Rotation paths and how fast each direction turns (deg/step):
Each turn is a multiple of 5 degrees from 10 to 175, or 0.
Each row of a path follows its step; steps can be skipped.
path 1
step 0: [ -5 -19   9 -17   8  -4  -8   9 -17  -4  -1  -5  25  14  -6 -37  17 -17
  -1 -19  17  -8 -12 -32   8 -14  21   6 -12   8  17   6  11   4  38 -10
   0   9 -14  -1  -8  -5]
step 1: [ -6  12  -4 -17 -14   6 -26   4  -2 -17  21  20 -19  23 -12  -2  21 -13
  -8  10  19 -12  -2 -17   0 -18   3   6   2  -9   3 -20  -7  -8  -7 -17
  -8  -8  -2   8 -14  49]
step 2: [-37  -5   8 -26  -7   8   1 -26   1 -23  -7  15   0  15   6  -7  -3  41
 -19 -11  26 -16  -6   9   6   1 -11  13   0   5   4   8  -9  -3  -5 -25
 -15  -2 -13  -5  10  -8]
step 4: [-16  17  10  -6 -23 -17 -12   9   1  -9  -4  12 -10   1  21  -9   9  -6
   0   6   2  14  29 -12 -23  21  10  10   9  -5 -13  -6   3  -6 -10  12
 -30 -38 -29 -13   5  13]
step 5: [-24   1   0 -35  -5  -4  16  16  -4 -12  -4 -12  34  -1  10 -16  -7  10
 -14 -19  -4  12  19  -4   2  -1  19  13 -20  16  23   8   2 -11  15  -4
  -1 -21  -6   1 -28 -13]
step 6: [  4  23 -16   1  -8   1  21  21  14 -24  32  22   2  10   1  15  14   0
  -5  -9  -6  -8   4 -16   7   7   3 -19 -14  15   5 -17 -10   3 -11  -1
  22 -16  -6   2 -26  33]
step 7: [-21  16  13 -24  -1  -8  22   5   2 -14  12  28  -4   6   3   8 -10  19
  -9   5  11  -9  -2  -5 -12  22 -34 -13   4  12  -6  21  28   1  -8   2
  -5   0 -22 -32   9 -10]
step 8: [  2   2 -18  -8 -32  -8   4  14 -11  -6   7  15  28  -6   9  13 -16  -9
   9 -19  26   8   1  -3 -17 -15  23 -15 -10  15   9   7  24   1  26   1
  22  18   7 -16  12  -9]
step 9: [ 18  19  -1 -12 -26 -24 -19  -1   2  -9  -5  31   9   1  12  32   5 -21
   0   9  -1 -10  25   8  -5  14  18  -2  16   4   2   5  11 -15 -24   6
  -4 -10  -1  13  10  28]
Speeds:
[  1   7   3   3   0   8   6  -4  -6   1  15   5   2  10 -10  -9  -1  -5
  -1  -6  -4   2   2   1  -1  -4  -4   2  -2   3  -5   2   3  -4  -4  -4
   0  -1   3   4   3  -4] => 65
[ 0 -2  4  6 -3 -9  0  3  0  0  5 -7  3  8 11 -3  0 -4  7  2  0  1  3  5
 -5  0  9  1  2 -8 -1 -3 12  2 -5 -5  2  5 -4 -2  3 -6] => 80
